Each path below is one point turned by a fixed rotation once a step. After each direction that follows a path, write how fast that rotation turns it, in degrees a step (0 if it stays still).
Each turn is a multiple of 5 degrees from 10 to 175, or 0.
Each row of a path follows its step; steps can be skipped.
path 1
step 0: [ 10   0  -4 -21  18 -17 -10  -9 -13  -5  13 -15   4  -1  14 -11  -8  -6
   4   8  -6   0   6  15   9  23  -4   4 -15 -39 -16  -8  -6  10 -27   6
  -5 -21   5 -20  12 -15   2  20  -1  20  -6   1  15 -19  12]
step 1: [ 18 -10 -18   4   4 -18 -16  -6 -24 -17  -9   8 -10  16  -5  -8 -12 -25
  -1  11  -6  12 -17 -15   9   9  10   7 -12  -1 -17   0  25  -4  22   4
 -21   2  -7 -11  12  -2 -17  18  -4  17  17  -5   4   0 -27]
step 4: [  9  14   3  -4   3 -27   4  -5 -23 -25  -3 -10   6   6  14 -11  -9  -6
  12  19  -2   7   5  16  32   9  -5   3  -3 -16   9  13  12   7  21  -6
  14  15  11  -4   4   4  16  10 -18   4  -1 -36   4  -6 -20]
step 5: [ 16  18  11  -6  -2   2   7 -12 -13  -2  -2   5   9   2  12 -21  -6  -7
   5  19  -6   8 -25 -10  -4  16  -2  -5 -27 -11   5  -1   3   7 -12  -3
  35  -9 -17 -10  24   8 -29  14  15  12  21   1 -17 -12  -6]
step 7: [ -3 -19 -17   3 -18 -16  -8 -25  -6 -20   9  -8  18  11  -3 -25  -1 -40
  10   9 -15  16  -9  -6  20   4   6   9 -18 -23  -5   4   5  13  14  13
  -8   9   1  17  21  -5 -12  -5  -6  -5  -4   6   6   1  -8]
step 8: [ 18  39   8  -2  14  10   0  -5 -18 -16  11   9  12  20  -3  11   7 -19
  32   0  16  -3  -7  -5  27 -21   3  -9  -4 -14  14  16  20  -2  -7   1
  -4   2 -14   1  20   5 -19   5   3  10  -2   2   9 -12   3]
step 9: [  9  12   7  11   3 -19  11  -6  -4 -22  -2 -12  -9 -11   0   7   2 -19
   0  14  -9  11   9   1   8  -5  -3  27 -40  10  -2  -9  -4 -11 -15 -15
  22  14  -4   8  22 -20   2  20  -3  14 -14 -11  14 -21  11]
step 10: [ 17   8 -13 -19  -5   1 -20 -10 -24  -7 -12 -13   1   6   6 -23 -15   0
   6  10  -5  14 -21  16  25 -11 -15   4 -29  -2  -2  20   2   2   3 -22
  11  -9 -13  21   6   9  15 -13 -15   7   7 -13   0   3 -19]
step 11: [-17   8   8   5   8   8   3 -16 -33  12  27 -14   3   9   2  -7  12  -4
   1  19  -2   5 -14  21  11   6  -3  -3 -17 -31   7 -10 -13   3   7  -5
   5 -13  -5  -6  33  12 -19  29  -2   7   3   7  -5 -16  -2]
step 12: [ -7  17 -24 -16   6 -36 -10  -8   1   3 -23  -7  -4   3  -8   7 -13 -23
   7   1  -6  -2 -24   2  15  -4   7  11 -18 -18 -18  -5   9   2 -19  -7
 -14  -7   0 -21  20 -10 -18  10  -1  20   0  -2  16  -2  14]
step 13: [  7 -21  -3   8   2  -3 -11 -34 -16  -9  13   1   7  28  -9  -7   0  -5
  13  14  10  10   4 -13  28   6   7   5 -18  -1 -18 -10  31   3  -4  -8
  -1   3 -18  14   0 -17  -4   7 -20   9 -10  -1  12 -13 -22]
Speeds:
[-3  0 -2 -3  2  0  5  1  0  3  0 -7 -1  1  5 -5 -9  1 -2  2 -1  2  1  4
 -8  9 -6 -4 -2 -1  0  2 -2 -4  2 -8 -6  1  0 -5  4  2 -5 -5 -1  1  1  5
 -1 -4 -3] | 65
[ 0  5  1 -1 -4 -5  5  6 -5 -1  2  1 -1  3 -1  2 -1 -1  1  3 -4  1  3  5
  1  0  5  0  9 -9  6  5  0  8 -5  4 -6  2  4 -6  3  1 -3  3  1  3 -3 -1
  1  3 -1] | 95
[  0   4  -4   5  -5   0   7   1   8 -10   1  -2   8   2   2  -4   1  -3
   1  -2   1  -3   1   0  -5 -10  -3   1  -6  -3   7   1  -2  -2  -1   1
   1  -1  -1   3   4   6  -1  -4   1  -1  -3  -2  -3   0  -1] | 25
[  5  -2   2   0  -2  -6  -3  -1   0   4   0   1   1   6  -2  -2   1  10
  -1   3   4   2  -4  -2   5  -2  -1   2   1  -3   1   1  -4   0   3   4
   2   7  -1   0   2  -3  -5 -12   2  -6   0  -2   1  -1 -11] | 125
[ 5 -5  1  6  3  2  5  3 -7  2  2 -3 -1  6  4  6  4 -3 -3 -4  7 -8 -1  1
  1  1 -2  4 -3  1  1 -2 -1 -5 -5  1 -5  3  5  0  4  2  3  6  1 -3  5  1
 -2  2 -6] | 140
[ -2   2   0  -3  -5   3  -2   2  -2   1   5   5   6   2   0   3  -4   6
   0   4  -1  -6   1  -1   0   2   0  -6  -1  -8   5   0   1  -4  -2   0
   1   4 -11   5  -1  -1   1   4   0  -4   8   6  -2  -2   6] | 125
path 2
step 0: [-11 -17  -1 -15  15  -7  14  16   0  15  -9  11  -6 -13   2 -10   4 -15
 -29   1  -7  11 -11   9   2  -1  14   6 -12  -8  15   7  -1   4  14 -26
  -4   4  15  28 -14   5  23  -3   5   2 -11   6  -1  -8  -3]
step 1: [ -5 -16 -10  -2  -6  10  24  10   2   6   1  -9   9 -20  -8   9  -2   0
  22 -16  -4   0  -1   6  -3  15 -10  -4  19 -19  -2 -10 -12  11  17   6
  18   8   7   8   7  18  -2   0 -15 -17 -20   6 -28  11  -3]
step 2: [-24 -10  18  -7  10  25   4   4  -4 -20  12   5 -13 -16   9 -14  -5  21
  16 -15  -3  20   8 -12 -11  -7   5 -17  20  -5   4  -9  -3  -7 -19   8
   6  -9  -5  -2  -7 -13  -7   8   7 -11   4   9   8 -12  10]
step 3: [  9 -28   5 -16  17 -14   2   6  25 -20   0   0 -19  -1 -18   6  10   1
   3   7  10 -24  10  -4  17  -4   4  -9 -16   0  -2   3  -5  -2  -5   7
   3 -10  -7 -29  15  -6 -11   1  19  -1  -3   0   8   8  16]
step 4: [  2  21  -9  16  -6  -2 -11 -13  32   1  20   8 -11  17  -2   1  -8  -7
  -4   6  18 -10 -19  13   2 -12 -19   1  12  -9 -16   7 -14 -14 -14  16
   1  -8 -25  -8   5  -6   3  -2 -16   1   0  -2   6   7  -9]
step 5: [ 10  19  14  13  20 -11 -21  -3  -5   4   8   8  -5  16   2  15   8 -17
 -22   8   9  23  -1   5  11  15   0   2  -5   8  -2  -6  14   5 -25 -14
 -12  -3  27   0 -10  -9  -1  -8   0  -8   2  16   5   1 -17]
step 7: [-20   6 -24  11  -5  -2  10 -22 -17  -6  10   3 -23  -2  18   2  -1   6
  18   6 -15  17   1  -5   0 -11  12   5  10 -13  16  -3   5  -5  11  -2
  -5  21   6  33   5  10   2 -14   0  -1   5  -7 -12  -7   8]
step 8: [-23 -10   1   7   5 -12  17  16  13 -24 -22  -7  -1 -13  16  -5   8   5
   9  -2 -32   0  12   7  -5  23   4  -7 -14  11   3 -12  23  10   8  17
   6 -13   3  -3  11   7  -2   5   7   7   0   3  -5 -12 -10]
step 9: [  7 -10   0  -9  -3  19  11   2  -7 -12   0  -5   2  14  10 -15  -1  -4
  -2   3  -6  -7   5   6   2   3  13 -26  -1  -2 -11  20 -21 -24  -6  21
  13  -9 -21 -13   4  27  16  23 -11   0   4  -9  -7  -4   9]
step 10: [ 15   4 -26  -4  10 -12 -13   9  -1   0  -8  -1   9  -2   1 -11  -9   4
 -22   3   6   6  -4  12  11  -4  10 -25  10 -19   7   3 -18  -1 -16  10
  -1  10   5 -13   7  -8 -24  -3   9 -12  -5   0  34 -16 -11]
step 11: [ 16  -8  -5  11 -11  15   2   5  12   9  -1 -10   3  24 -20 -12 -11   0
 -16  -7  25  -1   8  11 -22   4  -7  -3  -9 -14  -7  -7   9  20   2  -6
 -14 -29  14  -3   6 -12   5  -4  -2  -4   0   0  14  27  -6]
Speeds:
[-5  4 -3 -2  1 -7  7 -5 -3  2 -5 -5 -2 -3  2 -1  3 -2 -5 -6 -8  3 -4 -6
 -4  2 -1  2 -2  2 -5  1 -1  1 -6 -3 -5  6  3  2  3  6  2  6 -4  5  2 -4
 -2  0  2] | 45
[ 0 -3  4 -4  1 -1  6  2  5  1  3  4 -3 -9 -7  1 -2 -3 -2 -8  5 -1  1 -7
 -1 -5 -4  1  3 -5 -5  2 -4  0 -2  0 -2 -4  1  0 -5 -2 -6  0 -4 -2 -1  9
  3  4  4] | 35
[-2 -3  1  3 -2  0  3 -4  6 -1  0 -2  4  1  2  3  3  1 -8  0 -2  3  0 -2
  3  3  5  0  2 -1 -6  4  7 -8  5 -2 -1  6 -8 -8 -3 -1  0 -1 -1 -6  2  0
  7  3 -3] | 65
[-1  2 -3 -1  0  3  4 -4  5  3  2  3  5  0  0 -4 -2  0 -2  0 -1 -1  5  3
 11 -4  3  1 -7  7 -5  2  0 -2 -8 12 -3 -1  1 -4  1 -3  0 -1  0  3 -4 -1
 -3 -5  2] | 65
[ 1  1  2  9 -3 -3  1  4  9 -3  3 -8  7 -2  1 -4 -5 -3  6 -1  0 -3 -3 -1
  3 -1 -1  4  0  6 -2 -6 -5  2  5 -4  3  1  5 -3  2  2 -3  6 -1 -2 -2 -1
  5 -4  0] | 155
path 3
step 0: [  2 -18   5  18  -3 -12  -4  -2  10  -5  20  -6   9  -3 -11  31 -18   5
  -8  -2   4   0 -27   4  12 -18   6  -4   2  -8  -8   1 -37   2  10 -24
 -15  25  -7  -5 -12  18 -10  11  -4   0  10  10  24   4 -28]
step 1: [  7   5 -25  -5  -1 -14  -6  -7   9   1  10  18  17   5  -4  -7 -32 -33
  14  -3   4  24  -7   8  -3  -3  -5 -13   8  20   9  -3 -14 -11  -6  -7
  15  -6  -5   5  17  -1  15 -46   2  14   2  -1 -14 -11  10]
step 2: [  3   1   1  -2 -19 -11  -4 -11  19  -2   2 -13  -9 -33  19  -7  22   5
 -16   8   3  16  -3  -9  -5   8 -14  18 -18   2 -16 -21  -4  -1  -4  13
 -14  11  10  26 -19  -2   4 -22  -6  11  14  26  28   5  15]
step 3: [-22 -18  -8 -22 -22 -10  10  20  14  -4  26 -17 -11  -5  -4  -6  -7 -12
  11  -5  29   5  -4   8  18  -3  29  -8  15 -10  -3  -4 -10  13  25  -1
  -4  18  18 -12  29  -4 -16   5  11   1   8  -3   3  -7  -4]
step 4: [  2 -19  -7  -7  -3  -7   1  -3  -9  -9  10   7   8  10 -27 -18 -21   4
  -6  -5  -2  29   4  18 -14  19  -8   8 -12   1 -12  -3 -43  -9 -12  -8
  13  -8 -33   7  -6  20 -10   3 -16  -7  -3  21  10  -6 -10]
step 6: [-18   9   7  16 -25 -10  -6  -2  14 -31  13  -9  -7  -5  16   9 -35 -17
  10  -5   8  29  -8 -18  16  -7  11  32  12   8   2 -15  -5  12  -2  -7
  -2   2  13  19 -16   4   3  -1   3  -4   8   6  13   7 -16]
step 7: [-12   6 -23 -17 -16 -18  -1   7  25  -7   5   7   9  10   3   0   2   2
   1  -9   5   2  -6   5  -7  -5   1 -25  -8  -1 -38  -1 -11   5  -3 -14
   1 -12  -8 -17  25  -2 -23 -26 -18  25   3  22  11 -22   1]
step 8: [ 10  -4 -13  -1 -20   4  21 -17   1  -2   1 -26   0 -12  -4 -28   9   1
  -7  -3   0  23   7  23  10   4 -10  22  -2   8   2  16 -32 -15  27  -2
 -13  21 -20  11   8  -3  15 -11   0  -4   8  -3   7  20  18]
step 9: [ -1 -33 -24  21   1 -24   7   9  17   6  24 -18  -5 -15  -2  14 -12 -15
   6   2  20  -2  -4  -6   4   1   8 -11 -26   6  21 -15 -12 -17  -3   5
   6   4  16  -2  -8   2 -17   9  18  -2  -1  20  15  -2 -25]
step 11: [  1  -9   6  -2  -9 -10  -1  -4  27 -17   5 -26  15  18  -4   3  22  21
  10  -5  -7  21  10 -19 -23  21   1  21 -14   1 -24  -5  -9  -7   3   2
   0  29  10   8  10 -13  -6 -18  -7  26  -1  11  -3  13  -3]
step 12: [ -4   2   6  33 -14 -10  26   1   5 -23  12   3  -7  -7  19 -16 -26  11
  12  -8  34  13   8  20  20 -18  14 -10  -6   6 -11  -2 -17  -9  16   0
 -15  -1   2  -6  19  -6  10  18   4   1   9  -3  15  -7  -3]
Speeds:
[ 8 -1 -1  5 -3  0 -2 -7  1  7  7  7  6 -2  0  3 -2 -1 -3 -6 -8  1 -4  0
  4  4  4 -1  0  3  8 -1  2 -5  1  4  3 -2 -2  1  3  7  1  3  4  0 -3 -1
  3  1 -2] | 85
[ 6  1  0  3 11 -2  0  5 -1  7  0 -1  1 -1 -3  0 -4  0  1  1  4 -2 -3  4
 -1 -7 -5  4  1  4  5  3 -7 -7 -3 -7 -2 -2 -2  3 -3 -2 -4  0  7 -4  1  2
 -3  0 -1] | 85
[  3  -5   5  -9  -2  -2  -1   3  -3   4  -1  -1  -5  -1  -6  -3   5  -7
  -5   1   5   2   4   6  -1   3  -1  -1  -5  -4   6 -11   1  -3   1   5
   2   3   3   3   1   2  -3   2   2   3   2   0  -4   0   0] | 55
[ 8  4  3 -2  0  2  3  7  3 -3  0 -3  9 -2  2 -1  6  2 -1  4  5  5  0 -7
  2 -1 -1 -3  1  2  7  2 -3  2 -1  7  4 -2 -2 -5 -1 -3  5  2 -3 -1  6  3
  3  5  0] | 115
[ 0  1  0  1 -5 -2  4 -3 -2 -3  1 -3  0 -3  0  2 -7  4  1  0  1 -1  1  4
  3  2  3 -8  7  0  1  3  8 -1 -4  2 -1  5  1  3 -8 -3 -8  6  5  2  9  4
 -1  3 -1] | 115
path 4
step 0: [ 18 -15   2   3 -11 -13  -5   9  -3 -10  -1  -9 -15  14  -3  -2 -22 -22
  -8  -5 -19  20 -16 -28   9  11   5   2  15  21 -27  26  -2  -8  14   6
   2   4  21  -2 -18   3 -12  -7  21 -10  -2   5 -18  28 -13]
step 1: [ 17 -17   9 -10  15 -15 -11 -20 -26   2 -16   3  -5   3 -28 -18  21  -5
   7  17 -12   2  10 -13   5 -16 -10  -9 -24  -8 -19 -14 -14  -2  25  -2
 -14  -5  19  -6   6  -3 -15  18   1  -2 -15  27  -4   8 -10]
step 2: [  5 -10 -23  -6  -3  -5  17 -18 -10  12 -18  22  15  -1  -8 -14  15 -15
   1  -8  -6   4  -4  22 -28   8 -12  -6   4   6 -32   3  11  -9   3   5
  -4  36 -11  15  -1 -16  -2  10  -4  18  21   6  -4  25   0]
step 4: [ 33 -33   6  18   1 -14   3  -3 -10  -7 -13  -6 -10  13  -9 -10  -4  -9
 -15  -4 -16  -2 -24 -24   7  11  -5  -2 -10   4   1   9  -5 -26  24   4
 -30  -8  14  10 -10  10   9   5  11  -1 -12   6 -26  20  -1]
step 6: [ 15   4  -3 -14  -4 -13   2 -14 -17  14  15  17  -2   5   3  -7  -5 -26
 -12 -14  -8  19  -5   0 -18  -6  -3  14   7  21 -35   6   1  -7   8  23
   1  23  -5   7   4 -35 -16  -3  15  10  26  -2   4  17  -8]
step 7: [ 29 -12  -2  22   3   0 -12 -11   0  37  -1 -17  -1  14 -12 -25   8 -13
  10  13 -10   2 -18 -25   9 -12  16  -7  -7   3  -4  19  -5 -17   3   5
 -25  -3   0 -13   9   9 -24   4 -16  20   7  15   5  12 -14]
step 8: [  7 -37  -4  24  -6 -12   5  -1   0  -4 -27  -4   0  11 -15   3  12 -12
   1 -12 -24 -20 -12  -7  -8  16 -29 -10   9 -10 -10 -20  11 -18   2  -1
  -5   6  13   8 -14  -4   2   6   5  10  -3  -1 -29  33  -6]
step 9: [-18 -10   0 -12  13 -25  -2  21 -13  21   0  -2  -5   0  -1   2  16 -21
   0   3 -20  -9   8   0   9   0  -4  11 -31  11 -50  -5 -14  -2  14   7
   3   0   8  25   8  -7   1   8  16  -4  18  -3  14  14  -3]
step 10: [ 29  -6  16  -6  -2  -7   1 -31   9  18  11   1 -14   3  -2 -13  -3 -20
 -22  -9  -2  21 -15  -5  -7   1  -3  15 -12  19  -3  10   3 -26  14  13
 -30  11   2  12   9 -27   1   6   4  25  15  13   3   0   9]
step 11: [-10 -11  -5  23 -12  -2 -22 -18   8  15 -16 -20  -6   4 -22 -19  17 -19
  18  10 -19  -2  -4 -25  -3  23   6  -7   8  19 -16  15   3 -15 -13  -4
  -6   9  11 -16  -6   2 -27  -6  -1  23 -10   6  -6  16 -10]
step 13: [  6 -10 -16  -3  15  -9   2   1  -7  33 -11  -5  -1   1   1  -3  14 -10
  -4   7  -2   2 -16   7  19   3   3 -12 -44  -1 -31  -4  -5 -17  22   2
 -12   2  -7  16   6  -9   6   7 -10  18  33  15  17   9  14]
Speeds:
[-5  0  6 -4 -1  0  1  2  6 -5  2 -1 -6 -3 -2 -1  0 -2 -5  0 -1  2  3 -3
 -2  7  0  6 -2 10  1  4 -6 -4  2 -2 -5 -2  6  4  0  0  5 -1  7 -2 -7 -2
  2 -3  3] | 70
[  2   4  -2  -4  -5   3  -4  -2   2   3 -11  -1  -5  -2  -3   0  -2   8
   1  -1  -4  -7   0   6  -3   7  -4  -4   1   2   3   2   3   3  -5  -2
  -7  -3  -1   7   0  -2  -3  -1  -1   0   0   4   1   2  -3] | 120
[  5   4  -2  -3  -1   0  -1   0  -6  -2  -1  -8   3  -5  -7   0   1   0
   2  -2   1  -1  -3 -10   5  -1  -3   2   3   1   4   2   3 -10  -8  -3
   3   2   6   4  -1   2  -1   2  -3  -4   0  -2  -2  -4   0] | 100
[-1  3  5 -4  5  1  1  3 -5  6  2 -4 -3  2  6 -2 -2  4  3 -6 -6  2  1 -2
  0 -3 -3 -5  5  8 -1  1 -2  0  1  2  8 -7 -2  2  6  1  0 -1  7 -3  4  2
 -5  1 -2] | 120
[ -2  -2  -3   2   0  -2  -3   6  -4   1   5   5  -1  -2   0   2 -10   0
   1  -4  -7   0  -1   2  -1  -4   4   4   0   1  -1   1   4   4  -4   2
   5  -1  11   3  -4  -4  -2  -1   1   1  -3  -2  10   4  -3] | 120
[-2  2  0  5 -2 -5 -1 -2 -1 -6 -2 -1 -6 -1  1  0  5 -3  0 -6 -4  6 -5 -7
 -2 -1  5 -1  6 -7  1  2 -1  3 -5 -3 -3 -7 -5 -3  2  0  4  6  2 -3 -1  4
  7  6  4] | 100
